Each row is where one point has got to under a steady rotation. How many steps took it there?
The counts run from 0 to 174.
[ 20  -5  -4 -19  31  21  23  15   2  11  -5 -11  12 -12  16  13  24  12
 -14   7   3 -16  -9  -5  16   1 -13  16   6   5 -12   4  -9 -12  -5   5
 -19 -18 -14   4  17 -15  25  18 -18  14  -6 -16  -5  -5   2] | 72
[ -8  -7  -1 -42  13  15 -10   0   3  24  -4  12   5  -7  20  11  23  22
  19   3  -6 -37   3  -2   8   9   2 -11   9  26 -10 -13  23  -8 -24   3
  11 -10   4  -3   1  -5  -5   2 -26  -3   2  11 -16   0  -5] | 103
[ -6  -4 -21 -29  35  14  11  22  21  20  15  17 -19 -12  22  -6   1  -5
   8   8  -1 -24  -4 -20  14   1   3  -4  10  30  -9  17   4 -16  -8 -10
   8  -3   8   5 -12   2  12   8 -36   3   6 -10  -6   2   7] | 109
[ 10 -10 -26 -38  24   9 -19  14  17  20  -8  24  -3 -14  20  -5  11  19
   1   3 -16 -19   0  -6   8  -1   4  -8   7  26   0 -10  27  -6 -17  -9
   1 -13  17  -2   7  -2  -8  -2 -26   6   9   9 -11 -13  -1] | 105
[ -5 -24 -23 -26   8  30  12   1  27  -8 -12 -14  -8 -10   7  -1  -2  -4
   6  11  15 -28   4  -2   4  18  11  -2  -5  26 -14  -5  21  -2  -9   1
   9 -29  11 -10  -6 -10 -14   9  -2   7 -32 -11 -14  -2  -7] | 7
[  4  10   5 -27  22  19   8  25  14  14  -1  -8  17   5  13  20  11   9
  -7  16   3   1  -2  -9  20   1  -3  25  -5  14  -2   3  11  -9   2  -5
  -2   1 -16  16  29 -25   4  17 -19  20   6 -25 -15  -1  -6] | 69
[ 15  -8   0 -23  35  23  24  14  12   9  -8  -8   8 -12  16  18  12  11
 -18  13   1  -7 -14  -3  17  -2  -8  17  -1   8 -17   5   1 -14   3  -5
 -13 -12 -14  11  16 -19  25   7 -18  15  -4 -22 -21  -7  -5] | 71
[  7   7 -10 -19  15  -9  11   0  27  -3   6  10 -10  12   3  21   4  21
  -2  23   2 -14   6  -5  13 -11  20  24  -3  24  -2   1   6   5 -16  -7
  11 -10 -19  24   5 -16  -7  21 -26  27 -23 -17   4  -6 -11] | 139
[ 20 -31  -3 -30  17  29  13  19   6   2 -20  -7  22  -2  16  -4  -6   7
  -3  -2   5  -7 -11   5   4  15 -12  -7   1  15  -9 -15  11 -19  -5   4
  -3 -30   7 -10   2 -17  10  -7  -5   1  -5 -10 -19  -2  -3] | 79
[ 19 -17  -7 -22  13  10  18  22   4  10   1  -1   9  12   9 -23 -18  -3
   0  12   0  -9   6 -11   0   7  -1 -17  10  24   5 -13  17 -20 -14   3
  22 -11  22 -12  -7 -38  17 -10 -24   3   1 -20  13   6   1] | 84
[ 12  13 -18 -26  33 -13   7  -1  23   6  -8  25 -13 -17  13 -11   9   8
   7   4 -16 -14  24 -17  -6   9  15  -2  -5  17  -3   5  -3 -21  -9 -20
   4  -5  11 -21 -26  -2   3   3 -31  12 -16  -9 -19   7  -8] | 17
[ -2  10 -24 -18  29  25   0  36  23  -3  -7 -16  -8 -15   5   1   5  -4
   3   0  10  -8   8 -24  10   2  -6  10  -6  29   9  18  -2  -4  -7   4
  14  -6  -9   0   4  -6  -9  14 -11  24  -7 -25 -11 -11   5] | 115
[  2  17   0 -26  12 -12   7  11  28   7  -4  15 -10  17  -3   8 -13  11
  17   8  -7  -7  31 -18   4  13  16   3 -10  34   9 -15   7 -18 -15 -21
  17  -6 -13  -8 -12  -9 -15   4 -17  28 -12  -2 -18   9  -4] | 132
[ 29  13 -14 -21  30   3  16  11  -4  11 -13 -17  -3  -5   0 -15   5   5
 -11  24  -6  -8  26 -15   8   9  13  -4  -1  11   3   2   7 -13 -13 -16
   2   2  12 -29  -5 -31  15  -1 -14  26  -5 -13 -15  -9   6] | 89
[  9  -6  10 -31  -8  11  29  10  16  17  -8   0  11  13  15  14  -6   6
  -1   3 -10 -22   7  -6   2  10  14   9  -2  14 -16 -23  24  -7  -5 -17
  -9 -40   1  -8  10 -29  14 -16  -7   1 -14   2  -9  14 -12] | 171
[ -7   0 -19 -33  36  17 -12  18   9   9  -5  -3  -6 -12  10   1   9  23
   8   7   5 -11  -3 -26   2  -6  -8  -3  -2  22  13  14   3 -10 -13   6
  29   5   0   7 -16  -3  10  24 -16   5  10 -15 -11  -9  10] | 112
[  1  -5 -14 -19  34  24  23  25  23 -15 -14 -11 -20 -20  13  12  -3 -10
  12   9  17 -11  -1 -11   9  -1  -2  -1  -6  22 -16  21  -9  -6 -10  10
  13 -15  -9  -5 -14  -6  13   5 -17  12 -24 -21  -9 -11   2] | 117
[  0  23  -9 -24  20 -14   4  14  19   8   2  13 -17 -14   6   3   3  17
  15  10 -12 -19  14 -31 -13 -14  17   4  -9  11   5  15  16  -2  -9 -15
  29  -2   8  -3 -24 -16  16  12 -22   9 -11 -21   3  -8  -6] | 20
[ 22  -2 -34 -26  12   0   5  28  27   1 -16  17  10  -9  23   6   8  19
  -1 -18 -17 -16   0  -9   6  -1  -9  -3  -4  21  11 -20   2 -11  -6  -2
 -16 -36 -21   0   1   8  -1  -2  -9  11 -14   5  -7   0  -3] | 34
[ -1   1  -8 -20   4   0  12  22  27   4  -6  13   1 -13  25  23   6  18
   9  -9  -1 -26   4 -10   4 -13  -4   7  -6  32  -9  -5  11   7 -15  17
   7 -21 -28  17   9  -8 -10   8 -27   8 -16 -11  13   4 -14] | 30
[ 16 -11  -7 -29  11  13  14  29  -1  10   2  -6  10   8  13 -19 -11  -4
   2   6  -6 -14   3 -17  -3   7   1 -15   8  17   5  -9  19 -20 -15   0
  19 -21  24 -13 -11 -38  26  -9  -8  -1   1 -22   5   2   5] | 83
[ -2   5  14 -26  16  11  11  -8  -8  10 -16 -14  -3   1   5   3  16  15
   5  24   7 -20  21   0  14   6  18  -3   4  27 -17   1  12   2 -17   9
  14  11  -7 -11   4 -37  -5   4 -23  20 -14 -11 -18  -2  -7] | 94
[  1 -10 -16 -40  19  10 -18   4  13  21  -8  17   1 -11  26   5  12  25
   5   2  -9 -27  -6  -6   5  -4   2  -8   4  19  -5 -10  27  -2 -20  -3
   8 -10  13  -3  -2  -4   0   2 -21  -1  13   9 -23 -11  -5] | 104
[ 14  -3  -2 -28  14   9  13  14   2  11  -3 -10  15  18   5 -26 -13  -2
   1   8   0  -5  19  -9  11  16   3 -15   8  29   7 -11  12 -28 -13   8
  20   4  12 -12  -5 -42   6   0 -25  10   2 -19  -2  12   4] | 85
[ 17  11 -16 -26  14  -2   4  33  28   1  11  12  15   0   9   1  12  -1
   4 -13 -12  -2  10 -20  -9  18 -12  16   0   3  13   0   0 -31   1 -22
   7 -25  10  -1  -2 -11  13  13  -8  10  -3 -22   4   5  -7] | 153
[ 14  13  -1 -18  23   2   1  29  15  15   3  -2  16   5   8   8   7  15
 -15  14  -6   2  -8 -13  20  -7   1  24   3  16   3   4  16  -4  -2  -7
  -1   1 -14  18  31 -28   4  18 -26  25  11 -24  -2  -6  -5] | 68
[ 31   9  -9 -13  28  -7  17  29  19 -13 -22 -12  14  -8  -1  -1   4  15
 -15   6  -7  11  16 -16  -9  -4  -5  11 -15   3   8  -5  -2  -8   4  -3
   3  -9  -1  -9   4 -32  14  15 -11  20 -11 -27 -12  -6  -7] | 160
[  4  -5   9 -27  29  26  15  18  14   9  -2  -8   9   0  15  23   3   6
 -12  14   2   4 -13  -5  19   2  -3  22  -7  16 -13   9   7  -9   6  -7
  -4  -7 -13  14  18 -21  18  12 -16  16   4 -23 -25  -6  -5] | 70
[  0  -3  -7 -25  14   5   2  -4  26  -2  -6   0  -2  -2   6  34  17  19
   5  15   6 -12   1   3  10   7   4  28  -8  19  -6  -2   8  -1 -10  -8
   8 -18 -24  15   7  -3  -6  24  -6  21 -23  -8 -24  -2 -14] | 141
[ 19   4 -16 -21  10 -12  15  17  12  -2 -14  15  -3  -4   4   4   5  11
  23 -11  -8 -24  30  -8 -11  12   2 -18   1  22  -1 -20  -6 -19 -26  -3
   6 -24  -2 -26 -23  -5   2 -12 -12  12 -22   8   0   7   0] | 127
[ 11  15 -13 -22   9 -16   3  16  27   4  -1  20 -10  16  -1  -1 -19  13
   9  10 -10 -10  27 -17   7   8  16   2  -4  33   8 -17  13 -12 -23 -11
  20  -9  -7  -1  -8 -19 -14  -2 -22  29  -7  -1  -3   3  -1] | 131
[ 33   9 -14 -11   6  -7  10   7  12 -21 -17  -5  20   5   4   1  12  20
  -6  13  -4  -4  19   2   3   7  11  11  -8  12  -5  -6  17  -4 -10   2
   4 -28 -12  -6   8 -27  -4   3   4  28 -35 -27  -2 -12 -19] | 51
[  7 -14 -19 -29  13   3   3  19  30  -3 -20  16  12 -12  21  18   3  26
   4 -18 -11 -13  -9  -6   3  -6 -14   4  -8  23  -3 -16   6  -8 -11  -3
  -3 -33 -22   8  -1   6   3   1 -10   3 -11   5 -17   1  -6] | 33
[ 10  16  14 -33   3   1   3  19  17  19   7  20  16   9  15   7   1   2
   5   4 -21   0  10  -5   4  20  12  16  -3  13  -9  -8  20 -23  -2 -32
   1 -14   5  -6   8 -25   6   1 -20  16   4 -15 -20   6 -14] | 61
[ 15   5 -13 -28   3 -21   2  15  14  -2  -3  12 -12  11   5   5 -11  22
  23   1 -16 -15  21 -18 -12   1   9  -7  -5  19  10 -18  17 -10 -28  -6
  33 -21   6 -13 -23 -14  11  -8  -8   8 -12   2   6  -8   1] | 129
[ -3 -10   4 -30   3   9  12   2   3  16   1  17  -7 -14  23  10  10   3
   4  11  -2 -41   2  -5  10  -3  12  -9  15  26 -26   0  21  -1 -23   8
  -1 -19   7  -2   8 -16  -1  -8 -36   6 -10   1   3  -1  -9] | 101
[ 26  13   1 -18   0   2   5  14  14 -22 -13  -4  17   2   6   5  10   9
   2   9  -1  -7  19   6  -1  18  18  19 -14  10 -17  -4  23  -9  -6  -4
   7 -31  -7  -8   9 -23  -5   2   9  31 -33 -28  -4 -10 -18] | 52
[ -9  -2 -18 -38  27  24   2  21  27  21  13  14 -14 -12  21   2  -7  -4
  10   0  -3 -17  -2 -27   9   6   2   0   2  26  -4  14  16 -17  -9 -16
   5  -9  13  -1  -8   2  11   3 -27   5  12  -8  -8  -3   4] | 108
